In the data rows, zero lies at 4.5, halfway between 4 and 5.
Some points, one per row:
[6 7 6 2 4 3 5 2 5 3 8 7 3 0 5 6]
[3 3 6 5 3 4 4 5 2 6 3 3 3 5 5 3]
[3 0 4 0 3 5 9 0 4 4 3 7 3 2 4 2]
[4 2 6 3 3 5 5 4 4 4 4 5 4 4 5 4]
[5 1 5 2 4 6 7 1 4 5 3 6 3 3 4 2]
[4 2 4 4 4 3 5 2 4 4 4 6 4 3 4 3]
[5 2 6 2 4 5 7 2 6 5 3 6 3 4 5 3]
[4 1 5 3 4 4 5 3 4 5 3 5 4 4 4 4]
[5 2 5 2 4 4 6 2 6 4 4 7 4 3 4 2]
[4 2 5 3 4 5 6 3 4 5 3 6 3 4 4 2]
[5 2 5 2 4 5 7 3 6 6 3 6 3 3 3 4]
[5 2 5 3 4 4 5 3 5 5 3 6 4 4 5 4]
[3 2 5 2 4 3 6 3 5 6 4 7 4 4 5 3]
[5 2 5 2 4 4 6 3 5 5 3 6 4 4 4 3]
[5 6 6 5 4 3 1 4 5 4 6 6 5 3 5 5]
[7 5 4 6 5 6 5 2 1 5 0 7 9 4 2 5]
[3 7 5 5 3 3 1 5 5 4 4 4 6 3 4 6]
[9 5 4 5 7 9 4 3 1 6 3 6 8 2 2 1]
[4 5 4 5 4 4 2 4 5 5 2 5 6 4 4 6]
[9 4 5 5 7 9 5 4 2 6 3 5 7 3 3 1]
[5 5 4 5 4 5 4 4 4 5 4 4 6 5 3 5]
[8 6 5 5 6 9 5 4 3 5 4 5 7 3 3 2]
[5 6 5 5 3 5 4 4 4 5 3 5 5 5 4 3]
[7 6 5 5 5 8 5 4 4 4 3 4 6 4 4 2]
[5 7 5 6 4 6 3 4 4 4 3 4 6 5 3 3]
[7 6 5 5 6 8 4 4 4 5 3 4 6 4 4 3]
[5 5 4 6 6 7 2 4 4 4 2 4 5 4 3 3]
[6 4 5 6 5 7 3 4 4 5 3 3 5 4 4 3]
[5 1 5 6 5 4 6 2 2 5 7 4 5 6 5 4]
[5 4 5 6 4 3 3 4 0 4 8 3 5 6 5 3]
[6 1 3 5 4 4 6 3 1 5 7 4 6 6 5 3]
[6 5 4 5 7 3 2 4 0 4 8 3 5 6 5 4]
[6 1 5 6 3 3 5 2 1 5 6 4 6 5 4 4]
[7 4 3 6 8 3 4 4 2 4 6 4 5 7 4 5]
[6 3 5 6 4 5 5 3 3 5 5 5 6 6 5 3]
[6 5 3 4 9 3 2 3 3 4 6 5 6 6 4 6]
[6 4 3 5 7 4 3 3 3 5 6 4 6 6 4 4]
[6 4 3 6 7 4 3 4 2 3 6 4 5 7 3 7]
[5 4 3 4 9 4 3 3 2 6 6 4 6 7 3 6]
[6 4 4 5 8 3 4 3 3 4 6 4 5 6 4 6]
[6 5 3 5 9 3 5 3 2 4 7 4 7 7 4 6]
[6 4 4 4 8 3 4 3 2 4 7 5 5 6 5 6]
[5 2 4 6 6 6 5 6 5 7 3 4 4 2 7 5]
Here are 15 more points, each followed by its number:
[4 2 4 7 6 9 7 6 4 7 1 3 3 2 8 5] 0
[5 1 5 6 5 7 5 5 4 6 2 4 4 2 6 5] 1
[4 3 4 7 5 8 6 4 4 8 2 3 4 3 7 4] 2
[4 4 5 6 4 5 3 3 4 4 4 4 4 4 5 5] 3
[4 5 4 6 5 6 3 4 4 6 4 3 5 3 7 4] 4
[3 4 4 5 5 4 5 3 6 6 6 4 5 4 4 5] 5
[3 6 5 6 6 5 5 3 5 6 5 6 5 4 3 5] 6
[4 6 4 4 6 4 5 4 6 6 7 6 5 3 3 5] 7
[5 6 4 4 6 5 4 4 6 5 6 6 3 3 4 4] 8
[5 7 5 4 6 5 3 5 8 5 7 6 4 3 4 5] 9
[5 6 4 5 6 5 5 5 7 5 7 7 4 4 3 5] 10
[5 7 4 5 6 4 4 4 8 5 6 7 4 4 3 5] 11
[4 7 4 3 7 5 4 5 8 4 6 8 5 3 3 4] 12
[2 5 5 3 3 4 5 4 5 4 5 3 5 3 7 4] 13
[2 3 4 0 2 4 4 3 6 5 5 4 4 0 6 2] 14
Which three of these numbered points are nearest to each point below, ignoring the direction in which the first points spread most? Their numbers follow each, nearest first.
[5 0 2 6 7 9 7 6 4 6 4 5 1 2 6 6] > 0 1 2
[4 5 3 4 3 3 4 4 6 6 5 3 6 8 3 7] > 5 3 7
[6 7 7 3 4 2 0 6 8 4 6 9 4 0 5 6] > 9 11 12
[6 7 4 5 6 6 5 5 4 5 6 3 2 4 4 4] > 8 10 7
[4 4 3 4 3 3 3 4 6 6 5 3 5 8 4 7] > 5 3 13
[2 5 6 2 2 3 2 8 7 7 2 4 4 3 5 6] > 13 4 3
[7 6 8 4 4 2 0 6 3 6 1 6 4 5 2 5] > 3 8 6
[6 7 5 2 4 4 1 5 7 4 5 7 3 0 4 5] > 9 8 12
Now 15 new points, numbered from 0 again:
[2 5 5 2 3 4 5 5 5 4 6 2 4 2 8 4] 0
[1 4 4 0 2 5 4 6 6 4 5 2 4 1 8 1] 1
[2 5 5 2 2 5 4 6 4 4 5 1 4 1 8 1] 2
[2 6 5 4 3 4 6 7 6 3 4 0 5 2 8 3] 3
[1 6 4 3 2 3 5 7 7 2 5 2 4 4 7 4] 4
[1 7 4 6 2 4 6 7 6 1 3 2 4 3 9 5] 5
[1 6 4 4 2 5 6 7 7 3 4 2 5 4 7 4] 6
[0 7 4 6 2 4 6 7 6 1 3 3 4 4 9 6] 7
[1 6 3 5 2 5 6 7 6 1 3 3 4 4 7 5] 8
[1 7 4 6 1 4 7 7 6 1 3 3 4 5 8 5] 9
[2 7 4 6 1 4 8 7 6 2 3 3 4 5 8 5] 10
[1 8 4 6 1 5 7 7 6 1 4 4 4 3 7 6] 11
[3 4 3 2 5 4 6 5 4 3 7 8 1 5 3 8] 12
[4 0 2 6 7 9 8 5 5 6 1 4 0 1 8 7] 13
[3 4 4 3 3 6 5 3 3 4 6 9 1 5 2 8] 14
The same question for these:
[5 2 3 5 6 9 6 6 3 6 4 5 2 4 5 7] > 13 14 12
[5 3 8 6 6 4 4 3 6 4 6 4 5 3 7 4] > 0 3 2
[6 5 6 2 3 4 2 7 5 5 2 2 5 7 5 2] > 2 1 6
[3 2 3 4 4 6 5 5 3 4 6 8 1 5 2 8] > 14 12 8
[5 6 6 5 6 4 4 5 3 5 6 4 4 5 4 4] > 0 2 12
[5 4 9 7 6 3 4 3 7 3 8 3 5 4 6 5] > 0 3 4
[4 3 7 8 5 5 7 3 6 3 6 4 7 6 7 3] > 6 0 10
[4 4 1 6 4 5 6 5 5 2 2 6 7 4 4 7] > 8 11 6
